In the data rows, 128 means zero.
Some points, one per row:
[122 131 117 207 108 148 134 126 134 116 110 134 128 111 151 196 140 113
 151 185 118 105 120 112 108 130 181 137 125 109 113 137]
[131 167 118 119 114 131 128 120 171 118 118 164 194 112 149 126 126 118
 124 130 135 113 116 122 123 196 133 135 172 121 120 171]
[ 95 194 108 135 105 107  95 132 195 106 122 225 181 133 154 127 107 108
 109 148  98 109 130 108 107 175 147 138 230  97  95 194]
[158  99 138 108 146 157 160 125  96 153 106 100 103 107 102 102 161 204
 151  97 163 143 116 129 156  92 104 103  90 187 160 100]
[101 155 114 173 119 114 104 131 157 116 113 158 152 118 152 167 105 115
 112 175 105 118 123 110 116 145 165 141 157 106 109 160]
[117 115 136 128 132 119 114 144 121 134 159 112 114 158 132 127 114 127
 112 136 119 130 154 139 128 116 128 138 108 123 127 117]
[ 98 126 102 216 100  99 102 113 127  98 105 127 122 102 148 204 104  96
 102 173  98 100 109 101  94 126 180 127 121 101  97 130]
[118 134 133 170 117 115 111 132 141 123 120 131 123 131 149 168 118 126
 114 197 120 117 132 135 128 130 174 148 126 122 121 128]
[127 115 130 188 156 118 119 124 126 147 116 112 117 110 149 186 111 128
 110 166 128 157 120 127 129 128 159 143 118 131 136 120]
[117 134 123 209 127 121 112 136 139 130 111 130 128 123 148 191 121 130
 121 186 114 126 127 123 138 121 183 142 116 122 124 134]
[158  91 128 104 125 158 167 115  95 129 108  91 102 104 103 105 154 130
 150  88 168 125 110 122 130  96  95 110  93 136 139  95]
[105 146 116 120 112 105 103 134 133 107 149 136 136 144 130 120 107 107
 112 127 105 112 139 119 112 131 130 125 128 108 104 145]
[ 95 143 109 203 104 100  93 123 142  97 116 134 136 130 142 187 103  99
 111 172  89 107 126 102 107 132 177 135 126  96 101 137]
[113 126 116 199 141 108 105 120 130 134 110 125 119 113 147 190 110 114
 107 181 108 147 115 117 118 128 175 137 124 114 115 128]
[178  97 141 102 132 187 210 116 102 143 117  94  96 109 106 101 192 141
 183 100 183 137 110 141 160  97  99 108  98 146 159  98]
[104 166 115 151  99 101  99 120 163  99 119 157 162 121 152 151  96  98
 106 160 102 102 120 117 104 166 153 146 163 104 108 161]
[131 124 113 119 104 170 151 103 129 111 103 133 120 101 118 118 150 108
 177 122 135 103 101 107 112 126 112 113 145 107 118 125]
[117 146 117 115 106 121 122 123 144 108 130 140 144 131 130 118 118 106
 122 121 116 105 128 116 109 143 121 132 140 113 112 149]
[146  96 151 100 135 122 129 134 103 139 148  96 100 133 119 107 124 141
 117 100 144 133 138 160 156 110 107 126 107 150 151 104]
[148 111 119  97 111 148 171 100 110 114 111 122 108  98 113 110 150 118
 153 103 146 108  97 119 119 122  98 111 139 131 129 109]
[105 166 111 124 109 113  99 127 171 113 111 163 195 123 138 123 104 114
 110 135  98 107 123 118 112 179 138 138 156 105 106 173]
[172  99 117 105 133 187 189 112  94 133 103  98 103 108  93  94 190 130
 186  98 183 129 109 115 143  92  99 100  91 135 136  95]
[141 121 142 117 140 154 147 147 122 140 120 121 141 132 117 110 150 141
 147 110 141 135 142 152 142 119 118 129 101 138 136 123]
[152 117 129 104 145 149 157 117 114 139 111 120 110 111 110 106 151 131
 152 102 162 146 113 131 141 115 108 117 127 142 146 112]
[134 110 116 121 116 165 146 117 109 114 122 106 107 125 110 118 154 117
 178 124 128 117 121 118 126 102 120 110 104 114 118 109]
[121 146 156 147 121 116 110 172 152 127 193 135 137 190 160 151 114 125
 108 155 121 113 184 162 132 144 151 175 134 124 133 150]
[143 129 140 133 150 135 140 137 129 152 125 124 147 116 138 135 137 157
 124 125 149 145 125 142 149 144 129 129 118 150 145 137]
[144 105 122 107 150 164 150 123 104 149 104  97 106 113  93  96 157 165
 169 105 143 150 114 119 151  91 101  95  86 148 142 105]
[117 144 121 109 100 101 112 110 144 101 128 149 136 112 141 128  98 103
 101 120 118 100 109 130 106 157 118 137 177 119 117 144]
[141 108 124 129 144 162 144 128 104 151 107 110 109 117 105 114 162 177
 160 117 142 141 125 120 152  93 125 104  90 161 136 109]
[110 138 133 173 113 109 110 141 138 115 134 126 128 144 150 170 106 124
 112 173 109 110 139 131 118 134 164 154 124 126 126 129]
[118 165 134 140 127 110 116 139 165 122 130 158 159 132 154 143 112 121
 109 147 117 126 134 136 123 163 148 145 159 117 125 165]
[118 136 114 129 107 141 123 115 135 110 111 138 133 115 128 127 132 109
 143 133 118 104 118 111 115 139 129 120 142 108 109 135]
[127 141 156 138 133 120 121 160 138 134 158 132 133 166 144 138 126 138
 122 148 125 128 163 156 143 133 143 156 127 132 139 137]
[128 157 109 119 117 139 136 118 147 119 107 152 151 113 126 117 142 118
 133 119 124 114 118 108 118 141 127 121 137 117 112 151]
[100 161 116 210  99  99 101 128 163  99 117 151 175 116 172 208 100  99
 103 194 100 102 119 113 104 172 193 148 145 100 105 162]
[133 130 161 131 138 125 124 179 131 144 191 127 126 195 139 130 129 143
 120 137 130 134 190 172 145 120 138 162 114 141 143 130]
[121 123 118 133 147 114 108 122 122 140 117 125 126 115 132 137 113 121
 109 139 116 148 122 121 123 130 137 123 123 121 120 129]
[152 104 144 102 172 137 131 126 108 171 112 101 101 122  98  91 143 188
 138 108 154 172 122 148 191 101 103 111  99 177 164 100]
[101 166 111 147 104 104  98 125 161 105 117 163 164 122 146 148 107 103
 107 156  97 106 124 113 107 159 155 137 159 101 105 168]
[131  95 130  99 116 117 127 128  96 122 171 101  96 155 112 107 125 136
 116 102 132 116 145 131 123  98 103 118 102 135 128  97]
[158 105 153 120 136 145 158 138 106 139 139 111 108 133 128 129 152 141
 142 115 153 134 138 164 144 112 125 140 112 154 151 109]
[127 147 112 117 115 125 125 113 146 115 103 147 159 111 123 111 128 114
 124 122 139 115 112 115 118 156 120 120 145 113 117 141]
Then 10 other points, each followed by its number:
[122 102 139 105 120 115 118 146 106 122 195 104 106 186 119 111 117 125
 113 107 121 120 170 134 131 105 108 135 101 129 128 101] 0
[132 152 118 118 111 150 152 122 145 116 110 146 146 109 133 126 146 116
 153 117 129 113 111 111 112 140 125 122 139 117 120 160] 1
[133 113 129 109 195 115 125 117 109 168 110 108 113 106 113 112 120 129
 115 103 133 204 111 128 139 115 105 111 110 139 146 109] 2
[ 92 141 109 118 100 104 101 123 145 106 135 160 133 136 125 111 105 105
 103 118  91 102 128 104  99 132 123 117 166  93  99 145] 3
[135 119 133 111 123 159 145 143 118 126 161 111 109 177 108 104 156 126
 168 121 128 120 160 136 134 105 115 129 104 119 128 109] 4
[148 106 135 124 119 157 167 128 106 123 151 106 102 145 122 127 155 120
 158 119 150 114 137 132 125 109 121 128 106 128 135 103] 5
[112 129 110 171 106 108 115 118 128 104 113 125 117 113 146 176 111 104
 107 189 117 106 114 113 101 127 174 136 122 111 106 126] 6
[ 98 141  98 218 103 108  97 122 147 105 103 147 137 114 155 203 105 103
 105 193  95 103 120  98  97 135 190 138 136 102  91 139] 7
[119 107 139 111 123 119 114 146 109 125 175 107 112 171 117 108 117 125
 113 108 120 122 166 140 126 106 113 136 102 128 125 106] 8
[107 153 115 114 105 104 107 123 156 107 138 181 140 130 140 121 101 113
 102 122 107 105 125 115 106 150 124 130 199 109 112 155] 9
Which of these numbered points is nearest to each point below, ignoring the direction in which the first points spread most? Its number follows each.
[108 123 147 116 107 107 110 172 128 117 249 121 114 230 136 116 105 111
 100 118 112 107 204 139 114 122 122 151 124 111 124 124] > 0
[104 178 114 124 102 102 102 128 178 103 128 213 165 130 152 129 106 101
 106 132 100 104 129 112 102 167 138 138 226 105 104 175] > 9
[150 125 117 103 119 193 172 109 119 119 106 135 117 107 110 108 174 116
 206 104 145 116 108 114 126 119 109 111 142 126 130 119] > 1
[122 109 127 114 165 122 110 141 113 157 157 112 118 158 112 106 122 132
 118 116 117 174 154 121 138 101 116 120 101 127 129 113] > 8
[100 148 116 238 106 108 101 137 153 106 114 145 144 124 172 228 104 104
 106 217  97 104 131 111 103 142 211 160 133 105 105 149] > 7
[167 109 143 117 123 168 185 134 111 126 149 107 106 141 127 128 171 127
 174 118 163 123 136 142 135 114 119 130 113 140 143 106] > 5
[109 165 109 129 108 112  98 134 177 113 137 202 162 131 152 131 105 111
 104 135 105 107 138 113 109 163 145 140 213 108 101 179] > 9
[132 112 129 101 226 117 114 111 108 197 103 112 107 113  98  96 128 136
 121 109 126 244 110 124 151 108 101 104 113 140 150 104] > 2
[107 116 123 158 101 104 114 117 123 107 110 114 119 101 150 169 100 109
 102 168 108 100 103 114 106 121 151 133 116 107 115 122] > 6
[140 105 140 105 130 128 121 159 111 136 213 105 106 206 116 101 131 153
 128 113 131 125 189 139 144 106 114 132 101 145 140 107] > 0
[101 128 107 171  93  93 103 106 129  91 108 124 117 106 142 174  95  92
  97 167  98  95 102 111  92 130 158 131 128  96 103 125] > 6
[104 135 115 114 102 103 105 128 136 102 159 137 159 147 132 118 102 101
 100 115 104 104 138 117 101 155 122 132 136 107 106 139] > 3
[151 105 142 101 228 146 137 124 102 204 106  96  96 117  96  92 148 155
 147 108 149 238 117 141 180 101 100 107  96 153 167 101] > 2
[161  96 149 102 183 143 155 126  95 170 121  93 101 111 112 110 143 156
 141  94 160 186 118 146 166 100 102 120  98 168 168  97] > 2
[131 106 146 112 128 118 119 153 105 131 166 106 111 154 122 115 125 128
 115 106 126 128 157 160 135 101 118 127  96 135 135 113] > 8
[147 130 149 146 119 141 155 150 134 126 147 126 128 135 159 158 137 125
 139 153 147 119 142 149 130 135 150 151 129 131 140 138] > 5
[100 145 102 121 105 102 108 123 146  98 133 154 185 124 133 122 105 100
 100 112 103 108 126  98  93 162 129 121 141 104  98 150] > 3
[111 166 136 126 113 111 108 137 171 118 117 198 157 120 154 128 112 116
 107 128 112 112 129 139 118 160 135 142 211 114 118 170] > 9
[117 155 135 139 130 114 110 152 152 129 136 165 148 147 146 138 120 124
 116 150 112 126 150 136 127 145 151 148 160 124 120 153] > 4
[112 134 146 128 114 112 109 171 137 120 217 125 129 208 144 129 111 116
 104 128 112 113 193 140 120 127 134 156 119 116 125 139] > 0
[131 159 116 119 114 141 133 120 161 117 105 150 189 115 132 117 136 119
 144 128 141 115 113 114 127 178 124 127 147 115 119 158] > 1
[102 158 113 124 110 105 104 122 154 106 112 153 151 113 136 120 108 110
 108 131 104 110 118 117 110 146 133 122 146 102 101 169] > 3
[126 127 153 121 124 116 114 162 127 127 193 119 119 193 135 123 119 128
 117 133 127 123 181 161 139 126 129 155 120 134 134 121] > 0
[113 129 125 159 110 107 112 126 132 115 114 121 123 117 143 164 106 135
 106 173 113 110 117 121 117 130 160 142 124 135 125 128] > 6
[150 107 152 108 210 136 139 135 105 193 120 103 103 126 106 104 145 155
 131 106 154 220 129 151 167 102 110 120  98 159 167 105] > 2
[100 172 101 125 105 103  94 114 167 100 115 191 156 115 142 129  99  98
 111 143 102 104 118 111 106 163 141 129 201 100  98 170] > 9
[143 122 179 104 148 120 127 149 119 152 137 113 114 142 127 117 131 144
 121 115 142 147 146 194 156 127 111 150 122 158 158 113] > 8
[127 149 130 176 105 127 127 135 155 109 130 143 146 127 164 183 116 105
 127 175 120 102 131 131 109 161 171 163 153 121 125 149] > 5
[107 131 106 173  94 100  99 110 141  94 129 130 150 121 149 176  98  97
 102 156 104  95 119 110  99 157 154 134 134 102  99 132] > 6
[119 152 149 146 121 113 112 160 152 127 156 145 156 162 153 145 119 124
 116 153 117 122 164 148 131 151 155 156 139 125 130 151] > 4
[127 116 127 106 128 114 125 118 111 129 113 111 119 109 116 111 120 129
 119 110 125 127 109 133 140 123 110 112 115 131 133 116] > 3
[103 141 137 116 100  99 106 146 142 105 201 136 149 192 137 121 103 104
 100 119 102 100 172 128 104 153 121 150 143 107 117 138] > 0
[109 154 112 112 143 105 103 111 154 128 105 181 143 106 133 113 104 108
 110 125 109 150 111 108 119 149 125 119 199 110 118 151] > 9
[108 154 111 115 108  98 109 107 154 103 113 177 150 100 145 132  95  98
  97 120 106 110 102 109  97 163 122 131 200 107 111 158] > 9
[193  91 167  99 137 175 189 133 100 151 126  93  98 116 121 112 174 153
 164  98 211 133 123 168 159 105  98 130 104 161 172  98] > 5
[120 105 126 103 107 134 127 135 110 109 192 110 104 174 116 107 128 107
 135 101 119 107 159 124 110 109 110 125 114 112 116 112] > 0
[103 141 124 217 115 109 105 139 146 114 114 136 134 127 152 194 111 115
 110 190 102 117 132 126 116 125 191 145 122 104 114 140] > 7
[119 133 119 116 119 114 120 119 125 120 113 129 136 107 125 122 114 138
 108 108 121 118 112 113 116 131 113 119 124 140 123 142] > 3
[142 105 131 111 133 144 141 136 109 136 155 107 105 152 110  99 147 138
 141 114 150 128 148 135 141 105 113 118 103 127 131 110] > 4
[124 132 136 170 112 112 120 137 132 112 140 129 130 135 155 172 115 114
 113 154 123 114 138 134 118 134 160 150 131 126 121 130] > 5
[116 173 139 155 115 113 106 155 174 119 146 165 192 155 166 157 113 115
 112 168 112 115 160 140 124 184 167 169 155 121 122 168] > 4
[140 100 126 103 177 133 131 113 100 159 102  94 100 110  97  96 135 138
 132  98 148 179 111 125 151 100  97 104  94 138 143  97] > 2
[127 101 130 115 141 117 118 131 104 138 160 102 106 148 122 121 117 127
 106 117 128 143 147 127 125 113 114 127 105 133 129 104] > 8
[155 115 109 106 121 187 181 110 112 120 109 130 119  98 116 115 175 120
 192 107 152 114 108 111 118 119 109 102 129 125 121 120] > 1
[113 132 128 127 104 100 112 131 131 102 160 144 123 150 139 138 104 102
 102 123 113 108 144 128 104 133 132 140 153 118 115 127] > 8
[103 157 119 146 106 104 108 135 159 106 140 183 146 135 151 149 107 106
 101 139 104 105 133 117 103 144 145 140 187 105 108 160] > 9
[154 112 122  98 127 174 163 109 106 131 104 103 116 111 100 100 164 153
 188 106 147 120 107 122 139 121  97 108 108 152 138 102] > 1
[107 165 140 124 113 106 101 152 158 113 173 142 139 181 141 124 109 112
 114 143 109 110 167 142 128 149 137 154 141 107 123 151] > 4
